In the data rows, zero lies at 4.5, halfway between 4 and 5.
Some points:
3;4;8;3;4;6;4;6;6;3;2;3;6;5;3;6;7;5;5;5;5;6;6;6;2;1;4;5;4;4;5;3
6;5;4;9;9;7;2;4;5;4;2;1;5;2;6;4;3;6;3;3;2;3;4;5;5;4;6;2;5;9;5;3
3;1;5;7;4;4;4;3;5;5;6;5;0;5;8;0;2;5;3;2;3;1;6;7;4;2;8;5;2;8;0;2
4;2;3;4;3;6;5;2;6;4;4;5;6;3;6;5;3;3;4;6;9;7;6;8;5;8;7;0;6;3;2;4
6;5;4;5;5;1;5;2;6;5;4;3;6;4;7;7;5;1;3;5;7;1;6;3;9;7;9;5;3;4;6;1
2;9;2;1;3;3;1;6;0;4;3;2;3;5;3;4;7;7;2;9;4;5;3;0;6;6;3;1;4;4;1;0
9;3;4;2;4;1;6;3;4;5;5;5;7;1;2;1;3;1;6;4;3;8;8;6;6;2;5;6;5;7;5;6
6;1;2;1;2;3;9;0;3;3;4;4;3;5;2;5;8;8;4;5;6;0;9;8;5;2;3;5;2;3;5;5
5;6;4;4;8;3;5;6;5;4;5;5;3;7;3;5;5;6;4;5;3;5;4;6;5;5;4;4;3;3;4;5
3;4;5;3;4;8;2;6;2;1;3;6;7;5;4;7;4;5;4;4;0;6;7;2;7;9;7;7;2;5;5;5
7;6;3;5;4;6;3;4;4;4;4;4;3;6;5;5;6;4;4;4;4;5;4;5;4;4;5;3;6;4;5;5
2;1;2;4;5;6;5;3;5;5;1;6;4;4;2;6;8;7;3;4;6;3;5;3;3;6;6;7;5;2;6;3
5;3;3;7;5;5;5;7;4;6;6;4;3;5;4;4;3;3;3;6;4;3;7;4;2;4;5;5;4;5;6;5
1;3;4;4;6;4;9;4;4;6;4;2;8;7;1;5;7;3;3;4;6;5;7;3;4;2;5;7;4;5;4;5
6;1;6;3;0;3;6;5;6;8;3;8;4;5;0;0;2;4;3;1;2;4;6;5;9;3;5;5;5;6;2;4
0;3;0;7;6;3;2;4;5;4;3;5;8;4;7;2;1;6;5;5;3;5;0;5;5;4;6;1;6;4;7;5
5;4;3;6;3;5;4;5;4;5;5;4;3;7;6;4;5;4;3;6;4;5;5;4;3;4;4;6;5;5;4;7
4;3;7;1;1;6;9;5;7;7;3;5;5;6;4;2;0;3;5;3;3;3;9;3;2;5;6;7;3;4;5;1
5;0;5;6;4;5;7;3;3;4;5;1;5;6;1;6;8;1;9;5;5;1;1;2;5;6;6;3;8;2;2;4
4;4;4;7;7;4;4;3;7;5;3;7;3;4;7;3;4;3;5;4;5;5;4;4;3;6;3;3;5;4;4;5
5;6;5;6;3;5;6;4;2;7;6;5;7;7;9;1;2;6;6;5;4;2;3;6;3;0;5;5;3;5;4;3
5;5;7;3;4;6;2;5;5;2;3;6;5;9;2;6;5;5;5;5;5;3;6;6;6;3;4;5;4;4;6;5
5;4;6;4;5;3;4;4;3;2;3;5;5;8;3;5;5;4;3;5;6;5;3;6;2;3;4;5;4;5;6;3
5;5;3;4;4;5;5;3;4;1;8;3;5;4;5;5;3;3;6;3;5;3;8;3;6;2;3;5;5;4;5;4
4;5;5;7;2;4;4;4;5;2;7;6;6;7;5;2;5;4;6;4;5;2;3;5;4;6;3;4;6;2;6;5
5;3;1;5;3;4;5;2;5;3;5;5;8;6;1;6;6;5;3;3;4;5;7;4;4;1;6;6;4;4;6;5
5;4;3;6;6;4;4;5;5;4;5;5;4;6;5;6;3;3;4;5;5;4;5;5;4;3;4;5;6;3;4;4
4;5;3;4;4;4;5;9;6;5;2;5;9;3;7;3;5;4;7;4;6;1;5;7;3;6;3;0;4;7;5;5
6;6;3;6;7;5;4;4;1;6;4;6;4;6;5;2;6;5;5;5;6;6;3;5;5;5;5;4;5;3;4;3
3;6;4;7;4;4;6;6;5;5;4;4;4;6;6;6;4;4;4;7;4;5;3;6;6;5;6;5;5;6;6;5
5;3;4;4;4;5;4;4;4;5;4;5;3;6;4;3;3;3;4;6;6;7;4;6;7;3;6;7;6;5;6;5
5;7;4;5;0;4;3;2;5;5;5;1;7;5;7;5;6;6;6;6;7;3;3;4;4;6;4;4;5;7;6;8
5;4;5;2;1;5;4;8;3;4;6;0;5;3;4;4;4;5;0;4;3;6;1;7;5;7;5;8;0;5;4;5
5;4;4;7;4;3;6;4;5;3;4;5;3;6;5;4;4;5;5;5;3;5;6;4;3;4;5;6;4;4;6;5
3;6;4;7;3;6;3;5;6;4;5;2;3;4;5;5;3;4;5;6;3;6;4;5;5;3;5;6;4;6;5;6
5;5;4;5;4;6;4;5;3;5;6;4;4;5;7;5;4;4;6;4;6;3;3;3;3;7;2;4;6;5;5;3
5;3;5;5;7;5;5;4;4;3;4;4;5;7;4;4;6;4;6;5;4;4;5;4;5;4;4;6;5;4;5;5
4;6;4;3;5;3;3;5;5;3;4;6;3;6;5;5;6;4;4;5;5;6;6;4;3;6;3;3;6;8;5;4
4;9;5;6;6;3;5;7;4;6;4;3;7;3;6;5;6;6;5;5;5;3;6;5;4;5;3;3;6;4;5;4
7;4;6;5;4;7;4;6;5;3;4;4;4;5;4;5;5;4;3;3;6;8;4;7;3;6;3;4;4;4;3;6
3;5;7;3;4;6;3;6;3;3;6;5;4;4;3;4;5;5;4;3;4;7;3;7;3;5;7;7;6;5;6;3
1;7;4;3;5;8;0;4;4;6;4;3;5;4;3;4;4;5;9;9;8;2;5;5;6;6;3;4;1;6;3;7
4;2;3;2;5;4;4;6;6;5;6;3;3;3;9;6;6;3;5;4;7;3;7;4;7;2;7;2;3;1;5;5
2;9;4;1;6;3;4;3;5;7;6;5;6;2;4;3;8;8;6;4;6;3;6;4;5;6;5;6;8;3;3;5
6;4;8;1;6;5;4;4;3;4;3;4;6;3;4;7;2;5;3;7;3;4;3;6;8;2;4;4;8;3;5;5
5;6;4;5;5;4;3;6;3;6;5;4;4;6;3;6;5;4;4;4;4;4;5;5;5;5;3;5;6;2;3;5
5;5;6;4;6;5;2;5;6;3;5;4;5;6;4;4;4;5;5;4;3;5;6;5;2;4;5;5;4;4;5;5
5;5;2;6;6;5;5;6;5;6;3;4;2;5;5;5;2;3;4;5;3;5;4;5;5;3;3;3;3;4;5;6
2;9;6;9;4;8;2;2;3;6;3;7;3;0;3;7;5;4;3;3;4;5;2;6;6;5;6;6;0;7;2;6
6;4;5;5;5;5;4;5;4;3;5;3;4;5;2;5;7;6;6;1;4;6;6;4;3;4;5;6;5;3;5;3
8;1;4;0;6;2;7;0;1;9;1;5;5;1;2;6;0;6;5;0;3;4;5;8;6;5;5;7;3;4;8;7
5;4;5;4;5;4;3;5;4;6;3;3;3;5;4;4;7;3;4;4;5;5;5;4;4;5;4;5;6;4;5;6
5;6;4;4;6;5;4;5;4;4;4;5;3;7;4;6;6;4;5;4;4;5;4;6;5;4;4;4;5;3;3;4
6;8;2;0;6;7;4;3;5;5;4;6;7;4;6;4;9;1;8;9;2;4;1;6;1;7;5;6;5;5;2;4
2;2;3;3;4;0;3;4;5;8;5;7;8;3;9;9;4;5;7;3;4;3;2;5;3;5;4;3;6;3;2;4
5;4;7;3;6;4;5;3;4;6;7;4;3;3;4;5;5;4;4;7;6;6;3;7;7;4;5;7;6;4;6;2
4;2;7;5;4;6;6;6;5;4;6;5;4;3;5;3;4;4;4;6;3;5;3;4;6;4;5;5;6;5;8;7
5;2;4;4;5;8;4;8;5;5;6;7;2;3;5;3;3;5;4;4;4;5;4;4;5;3;5;6;2;3;7;3
8;7;3;8;4;6;7;9;4;3;2;4;5;1;2;7;3;8;5;6;5;7;2;4;4;4;8;4;4;6;3;5
8;4;9;5;3;5;3;4;4;7;1;5;6;2;4;4;5;7;1;6;1;8;4;4;4;4;8;6;3;4;3;5
4;5;4;6;3;3;4;7;5;5;7;5;3;4;5;2;5;5;6;4;4;4;4;2;5;4;5;3;3;5;7;3
8;3;0;2;5;5;4;1;9;6;8;4;6;6;3;7;3;3;4;2;9;3;6;2;6;4;6;3;4;5;4;1
6;5;2;7;4;2;6;7;5;3;6;9;3;2;5;5;5;3;6;3;7;1;2;6;7;8;3;6;9;6;4;0
3;6;5;6;5;4;5;6;4;3;5;3;3;6;6;5;5;7;5;4;6;4;5;4;5;5;6;4;6;5;5;7
3;6;5;6;6;5;7;5;3;5;6;5;4;7;6;5;2;4;5;5;5;5;6;6;4;7;5;3;6;5;3;5
4;7;5;4;5;4;4;2;5;3;4;3;3;5;4;5;5;5;6;5;4;7;3;4;5;5;5;3;6;4;3;5
4;8;5;5;5;4;3;4;4;4;3;3;4;3;4;1;6;2;1;4;5;3;2;4;4;5;1;3;5;2;6;6
1;3;7;5;4;4;1;4;2;5;4;4;4;0;4;4;2;2;6;1;5;9;4;5;5;2;4;8;2;5;6;2
7;5;9;0;7;2;6;5;7;2;3;2;5;2;2;4;0;9;3;5;5;9;2;2;5;4;1;8;0;5;4;4
3;3;4;8;4;5;7;3;7;6;7;4;5;2;4;5;4;7;4;9;2;0;3;4;1;7;1;1;3;9;5;2
5;4;5;4;6;4;4;5;5;4;5;5;3;5;4;6;5;5;4;5;4;7;3;4;6;4;4;3;6;5;7;6
2;6;6;2;7;2;4;5;5;2;2;3;3;5;4;4;5;3;4;4;5;5;3;6;6;4;5;4;6;5;3;7
6;5;8;3;2;7;7;4;0;6;9;9;6;4;8;6;5;4;3;2;7;1;4;0;1;4;6;2;2;9;3;8
3;9;3;4;4;3;3;4;2;0;4;3;4;0;3;5;6;2;1;6;3;4;4;3;3;6;3;3;4;1;3;5
6;2;9;5;7;3;3;5;5;2;4;5;5;3;3;3;7;8;6;5;5;7;7;2;4;6;5;8;1;3;4;4
5;3;4;6;4;3;4;5;5;6;5;6;2;5;6;4;3;4;6;6;3;6;6;4;4;4;5;4;3;6;6;5
4;3;5;3;4;5;8;3;8;3;5;4;3;5;6;3;3;3;4;3;3;6;4;4;5;4;4;5;3;4;5;5
1;4;3;5;5;7;6;5;6;5;6;7;4;4;5;4;3;5;5;4;4;6;5;4;4;3;4;5;6;8;2;7
5;6;4;7;4;6;3;4;4;6;7;3;3;3;3;6;4;7;3;4;2;6;4;5;4;4;4;7;6;5;4;6
4;4;4;4;6;4;5;4;4;3;4;5;3;7;6;5;5;4;7;4;3;5;6;5;5;6;4;4;5;4;5;4
5;2;5;4;5;5;7;1;8;4;4;5;9;6;6;7;9;5;1;1;6;5;7;5;9;5;0;4;3;3;3;2
5;5;4;4;3;6;3;3;5;3;3;3;6;7;4;4;5;6;6;3;4;6;6;4;4;5;4;8;5;3;3;3
3;4;5;5;4;3;2;6;7;5;2;7;4;4;7;3;0;3;5;8;7;0;3;1;4;7;3;5;8;4;1;6
5;3;7;5;2;4;8;2;7;2;5;8;2;2;0;5;2;4;8;3;3;3;4;6;3;1;7;3;3;4;4;4
4;3;3;6;4;6;6;4;4;4;7;5;4;6;4;4;3;5;3;5;5;4;5;4;2;5;5;5;2;5;5;5
6;2;3;4;6;2;2;5;6;4;9;5;8;5;6;7;5;3;3;5;3;3;7;4;5;4;6;4;5;3;4;7
3;8;5;4;6;5;3;3;4;5;4;5;2;4;4;5;5;4;3;5;4;6;6;5;4;5;4;2;6;3;6;4
6;6;6;6;4;4;4;5;7;6;6;4;3;5;3;3;3;5;4;4;4;7;4;5;3;5;7;5;4;3;5;6
4;5;6;5;6;5;4;5;4;6;6;5;4;8;3;4;6;4;6;3;5;4;3;3;4;6;4;2;4;5;5;4
6;2;3;7;0;6;7;6;1;7;4;6;4;3;9;5;3;7;7;5;5;4;6;2;3;6;2;0;5;7;3;4
There is one direction along which these points spread out most. Take the direction at right angles to it along which they spread out most. Go by this last direction. How many in every 100 of the points above lie lower along it than each point below? Round to a whole number. More than half of the points above lie lower than the first one.
3;6;4;7;3;6;3;5;6;4;5;2;3;4;5;5;3;4;5;6;3;6;4;5;5;3;5;6;4;6;5;6 --> 74
4;7;5;4;5;4;4;2;5;3;4;3;3;5;4;5;5;5;6;5;4;7;3;4;5;5;5;3;6;4;3;5 --> 87
5;4;6;4;5;3;4;4;3;2;3;5;5;8;3;5;5;4;3;5;6;5;3;6;2;3;4;5;4;5;6;3 --> 61
5;5;4;4;3;6;3;3;5;3;3;3;6;7;4;4;5;6;6;3;4;6;6;4;4;5;4;8;5;3;3;3 --> 62
2;6;6;2;7;2;4;5;5;2;2;3;3;5;4;4;5;3;4;4;5;5;3;6;6;4;5;4;6;5;3;7 --> 89
5;4;5;2;1;5;4;8;3;4;6;0;5;3;4;4;4;5;0;4;3;6;1;7;5;7;5;8;0;5;4;5 --> 94
8;7;3;8;4;6;7;9;4;3;2;4;5;1;2;7;3;8;5;6;5;7;2;4;4;4;8;4;4;6;3;5 --> 91
3;6;4;7;4;4;6;6;5;5;4;4;4;6;6;6;4;4;4;7;4;5;3;6;6;5;6;5;5;6;6;5 --> 53
3;4;5;5;4;3;2;6;7;5;2;7;4;4;7;3;0;3;5;8;7;0;3;1;4;7;3;5;8;4;1;6 --> 30
3;3;4;8;4;5;7;3;7;6;7;4;5;2;4;5;4;7;4;9;2;0;3;4;1;7;1;1;3;9;5;2 --> 12
6;5;8;3;2;7;7;4;0;6;9;9;6;4;8;6;5;4;3;2;7;1;4;0;1;4;6;2;2;9;3;8 --> 6
5;6;5;6;3;5;6;4;2;7;6;5;7;7;9;1;2;6;6;5;4;2;3;6;3;0;5;5;3;5;4;3 --> 10
5;4;5;4;6;4;4;5;5;4;5;5;3;5;4;6;5;5;4;5;4;7;3;4;6;4;4;3;6;5;7;6 --> 73
